In the data rows, the value 128 means zero.
Here are some numbered points:
134 118 151 114 136 112 141 123 105 146 131 109 130 106 118 133 108 148 143 116 162 140 124 135 145 140 101 135 126 147 122 136 0
136 106 145 139 131 131 120 122 121 115 123 108 118 118 112 129 121 140 149 127 134 130 127 133 128 137 118 118 131 140 119 114 1
107 135 149 109 117 101 109 151 97 129 128 122 136 120 138 148 115 114 141 108 126 123 114 125 116 118 127 125 134 146 117 125 2
138 124 149 117 133 110 135 120 108 149 131 114 130 108 124 139 98 146 143 115 159 130 123 135 140 139 101 133 128 145 117 134 3
127 113 157 116 131 114 128 143 112 121 121 101 134 111 111 146 120 137 147 116 144 146 121 131 135 139 119 123 129 153 119 124 4
106 133 124 131 132 147 141 129 134 120 125 147 116 128 131 130 153 116 131 145 114 136 114 116 122 132 152 145 106 130 166 139 5
144 137 150 116 129 105 135 121 111 157 130 127 134 118 132 137 90 139 138 108 157 123 124 134 137 138 96 139 131 146 113 143 6
111 133 141 131 131 133 130 128 116 125 122 135 124 111 128 140 129 117 149 139 131 127 110 117 109 134 133 134 109 144 152 135 7
147 149 164 125 132 100 136 123 115 152 115 143 135 127 135 136 90 121 144 113 146 122 110 120 116 139 90 137 126 158 115 159 8
132 112 128 137 133 144 141 129 144 106 121 124 114 141 108 122 153 135 117 134 110 150 125 128 132 134 133 128 120 130 136 125 9
145 104 110 157 131 163 135 106 149 104 127 126 98 148 109 103 157 148 109 142 102 135 134 134 135 130 133 120 130 111 132 111 10
117 126 127 112 104 106 77 157 126 105 127 107 148 149 135 145 120 112 126 98 105 112 148 140 125 105 153 111 162 125 87 100 11
43 189 95 20 67 52 50 250 175 143 154 117 255 157 189 243 76 38 104 55 126 93 200 159 184 83 255 176 175 109 73 103 12
106 129 140 129 127 134 124 131 118 124 124 132 126 111 133 139 131 120 154 136 134 126 113 118 113 136 140 137 109 142 152 135 13
134 113 160 124 135 115 134 136 107 124 122 107 126 112 106 141 118 140 141 119 140 145 111 128 127 135 101 120 125 153 117 123 14
139 127 143 109 134 108 140 123 104 158 138 113 137 103 126 137 102 150 136 113 167 133 128 137 149 138 99 134 131 136 120 134 15
137 96 120 131 140 150 154 122 137 118 131 104 112 122 101 114 159 160 120 138 139 162 136 135 160 145 133 129 122 121 144 122 16
130 104 127 136 139 149 154 122 141 115 124 120 109 131 104 120 154 149 122 139 121 155 128 130 150 144 135 137 117 129 145 126 17
142 111 104 126 136 140 142 112 131 136 141 109 125 118 118 110 140 160 113 136 150 138 147 139 154 134 122 123 131 107 130 120 18
143 114 107 128 133 143 145 110 135 138 141 111 123 115 116 114 140 158 113 137 148 138 142 141 152 134 122 123 132 108 132 119 19
113 120 108 148 124 164 128 123 153 103 126 140 107 139 125 119 162 123 126 150 99 128 129 123 123 130 165 135 116 114 159 120 20
132 104 130 140 136 148 145 126 140 108 122 119 109 136 105 121 155 141 121 135 113 154 126 128 144 138 134 131 120 132 141 123 21
127 115 142 132 118 126 107 134 122 110 120 107 128 124 118 136 127 130 147 121 123 125 132 133 122 130 133 115 141 137 114 111 22
112 131 112 116 118 130 122 151 149 109 127 130 134 156 128 137 150 113 102 118 96 137 136 132 134 117 162 134 133 120 126 122 23
165 188 77 98 87 87 86 114 168 199 157 158 178 179 181 143 43 114 69 77 125 47 201 173 164 88 128 154 197 77 43 114 24
120 121 153 109 125 112 125 149 121 123 120 102 145 113 115 155 120 129 149 114 144 144 127 133 138 142 135 133 129 154 123 130 25
Which two points above are nearest to each new point? Their numbers follow each, smallest number first.
152 124 114 159 127 151 130 102 153 116 121 143 104 159 125 102 141 137 116 137 99 119 138 130 128 130 129 126 137 112 125 125 9 10
137 120 162 125 134 113 132 129 108 132 120 113 126 114 115 137 107 137 149 117 145 136 113 129 124 137 98 124 125 157 115 134 3 14
134 110 160 122 134 112 133 134 106 126 124 106 125 113 108 135 116 141 144 116 142 143 116 129 129 136 99 122 128 154 115 125 4 14
112 136 131 143 134 148 148 120 134 125 120 160 108 128 134 120 145 113 138 148 113 131 103 110 113 137 138 147 101 137 166 148 5 7
133 120 165 130 133 110 124 132 102 128 119 119 125 115 120 135 107 130 154 118 139 131 109 124 118 135 99 121 129 156 115 129 4 14
88 147 113 120 132 140 144 141 130 127 132 160 128 127 146 133 155 101 121 146 115 135 108 108 115 123 160 147 95 124 173 149 5 13
178 201 74 97 69 73 58 115 192 205 151 157 203 193 188 151 13 100 75 63 127 19 227 188 159 83 132 152 223 75 7 107 11 24
147 114 111 156 131 157 139 104 148 111 124 135 98 151 115 100 154 143 107 140 98 132 132 131 132 129 130 126 129 113 133 118 9 10
144 107 140 131 119 127 104 135 126 101 120 96 129 132 107 136 126 139 133 115 119 130 136 140 123 125 125 103 149 135 98 100 1 22
130 132 166 133 129 105 119 129 99 133 116 132 125 118 134 134 100 118 159 118 137 118 103 117 101 130 95 121 124 159 116 138 2 8
99 144 119 129 131 144 142 130 132 126 127 157 121 122 138 127 151 107 130 152 116 130 107 110 107 128 151 142 101 129 170 146 5 7
155 127 107 156 127 151 129 99 152 120 125 143 105 159 126 101 137 138 107 135 99 116 138 133 128 125 125 124 137 109 122 122 9 10
104 149 148 111 126 102 119 145 90 140 131 140 134 110 145 140 115 104 140 121 129 119 97 113 91 111 112 121 120 148 131 138 2 7
134 116 163 126 134 112 131 134 108 128 121 111 126 112 110 138 113 134 145 117 140 139 112 129 122 136 99 121 127 156 113 125 4 14
0 255 48 0 117 4 87 255 41 215 212 229 255 95 255 162 109 0 51 121 140 78 75 61 36 0 170 116 92 68 147 184 2 12
132 142 166 135 131 104 121 126 99 138 116 141 123 119 138 131 95 110 154 121 134 113 95 115 92 126 90 119 123 160 117 144 2 8
116 126 132 140 137 146 145 126 138 117 121 145 112 133 124 123 149 123 133 143 115 140 115 114 124 139 139 143 103 136 160 144 5 9
73 177 89 126 140 139 139 139 116 133 143 193 132 125 177 109 171 73 107 174 106 120 93 82 70 96 152 127 82 101 194 164 5 20
138 111 148 145 127 130 115 123 121 115 121 111 118 119 114 133 121 139 150 128 129 126 127 131 120 135 115 114 135 140 117 111 1 22
135 109 147 139 128 130 118 127 121 111 120 108 121 120 112 132 127 137 147 126 131 131 128 131 125 136 122 118 133 141 120 113 1 22
135 96 141 134 132 135 126 124 120 114 126 99 117 116 106 127 131 151 142 125 136 142 130 136 142 140 121 119 131 138 122 110 1 22
96 144 101 98 105 119 104 171 154 111 134 130 159 162 145 155 145 97 96 107 92 127 151 136 144 105 189 139 145 110 116 114 11 23
109 136 129 141 136 147 143 123 131 122 122 156 112 128 133 126 148 115 137 151 113 133 106 109 115 135 142 144 102 133 169 146 5 7
105 128 124 132 130 146 140 132 135 117 124 143 117 131 129 128 155 118 131 141 110 137 117 117 128 135 154 145 108 128 162 137 5 20
